Each path below is one point turned by a fixed rotation once a step. After each direction that follows a path, write how fast that rotation turns it, in deg/step (0 if it stays still).
Each turn is a multiple of 5 degrees from 10 to 175, or 0.
Each row of a path follows its step; steps can be skipped.
Rotation 1:
step 0: [  2 -16  59  19   3 -27   2  -2 -19 -46  11  -4  18  -9 -26   1  19   3
  24 -31  15 -17  -9  16  -4 -16  10  15   8  -1   7 -49 -16  16  13  35
  23  -2  13]
step 1: [-12 -10 -31 -41  14  15 -11 -38  -8  26  -8  -8 -12 -19 -46  18 -33  -8
  17   3  -6 -38   7 -17  -1 -15 -20 -15  38  -8  -3 -23  -2 -11   1 -15
  33  -3  30]
step 2: [ 20  -3  39 -19   6  -3 -24  16 -34 -43 -28   5  -2 -22  12 -16  -7 -37
  28 -28   6  27  -1   6 -31  15   2 -18   2  30   1 -32 -12 -10   5 -33
   1  22   3]
step 3: [ 12 -12 -25 -23 -12 -11 -27 -55 -10  29  10   3  -5 -17  22   4 -11 -16
  13   9 -28   0  29   3   4   6 -25  40 -18  21 -11 -18  37 -12  43   9
  11 -19  14]
step 4: [ -1  37  40   0 -30  10   5  12  -8 -10 -14   0  18   5  16 -51 -10 -14
 -22 -11  -4   0 -15  -5 -18   9 -16 -27  -1  -5  -9 -48  16 -42   2   9
  26 -24 -34]
step 5: [ 13 -11 -26   5  -8  -4  -1   4 -24  38 -18   7  -7 -19  16  44  -7 -39
 -37  22  19 -36  20  44   0  30 -40   4  -6  -2 -22  -6   9   9  -3  16
   5  -2 -10]
step 6: [ 27  -6   0   2  -5  13  41  40  -1 -23  11   3  64 -27  33  -6 -14  22
 -10 -24   3  -6 -16 -14 -25  21   9  24  19  -8 -30  -5  -4 -19  20  -6
  18   6 -11]
step 7: [  6 -62   4  -4  15 -20  -7  10  12  31  23 -32  -4 -18   4  10 -10  15
 -37   1  -3   1   6  40   6 -13 -15 -21  -5  12  -5   7  35   7 -25  15
  47   1  20]
step 8: [ -8  14 -13 -38  14  29  -1  20  37 -36  -3  15  18 -34 -25   7  -7  33
   3   2  36  32 -17  28 -33  22   5  -5   6 -21  22 -16  18 -18  15   6
   7   6 -21]
step 9: [ 14 -37  27  -6  37  -9 -21  -3  23  33  11  -5 -20 -23   8  -8  -9 -10
  19   8 -10 -22   3  14  24  66  32  17   0   2  20 -12  14  23 -29   3
   5 -10   4]
step 10: [ -8   8 -14 -11 -13  20   6 -16   8 -17  -1  -3  13 -38 -29  -3  18  20
  17 -25 -67  26   6   7  -6  21  12 -23  25 -17 -21 -15  12 -21  -4  29
 -26  17 -29]
[  1   1  -7   3   8  15   2  12   2  -6   4  10  -2   4   9  -1   6   7
  -7  -5   2  -2   8   1  -4   0  -6  10  -4  -2   0   0   9  -3 -20   8
   5  -1   9]	35
[  3   7  10   9  -5  12   9  -9  -2   1   0  -8   4   1   2  10   2   7
  -1  13  -4  -4   6  -2   4   0  -5   3   5   2  -4 -12  -8  10  -8   1
   3  10 -12]	65
[-11  -1  -1 -10  -4   1  10   3   2  -3  -4  -2  -2   2   3  -1   3  -9
   6   4  14  -4   4   1  17  -9   2  -2  -6 -17   9 -10   8   0   0   3
   8   0  -5]	95
[ -6  10  -9   4  -8  -6  -2  -7  -5  -8   0   6  -7  -1  13   4 -11  -3
   0  -6  -9   6   6  -9  11  10  -3  -8  -3   9   7 -11   0  -6  -6   1
  -6  -3   2]	45
[  1   4  -4   1   5   5  -1  -4   2  -4  -4  -5  -6  -5 -14 -13  -5  -9
  12  -3 -10  -4   2  -4  -8  -2   3   3   0   2  10  -7   9  13  -2   7
  -4  15   7]	40
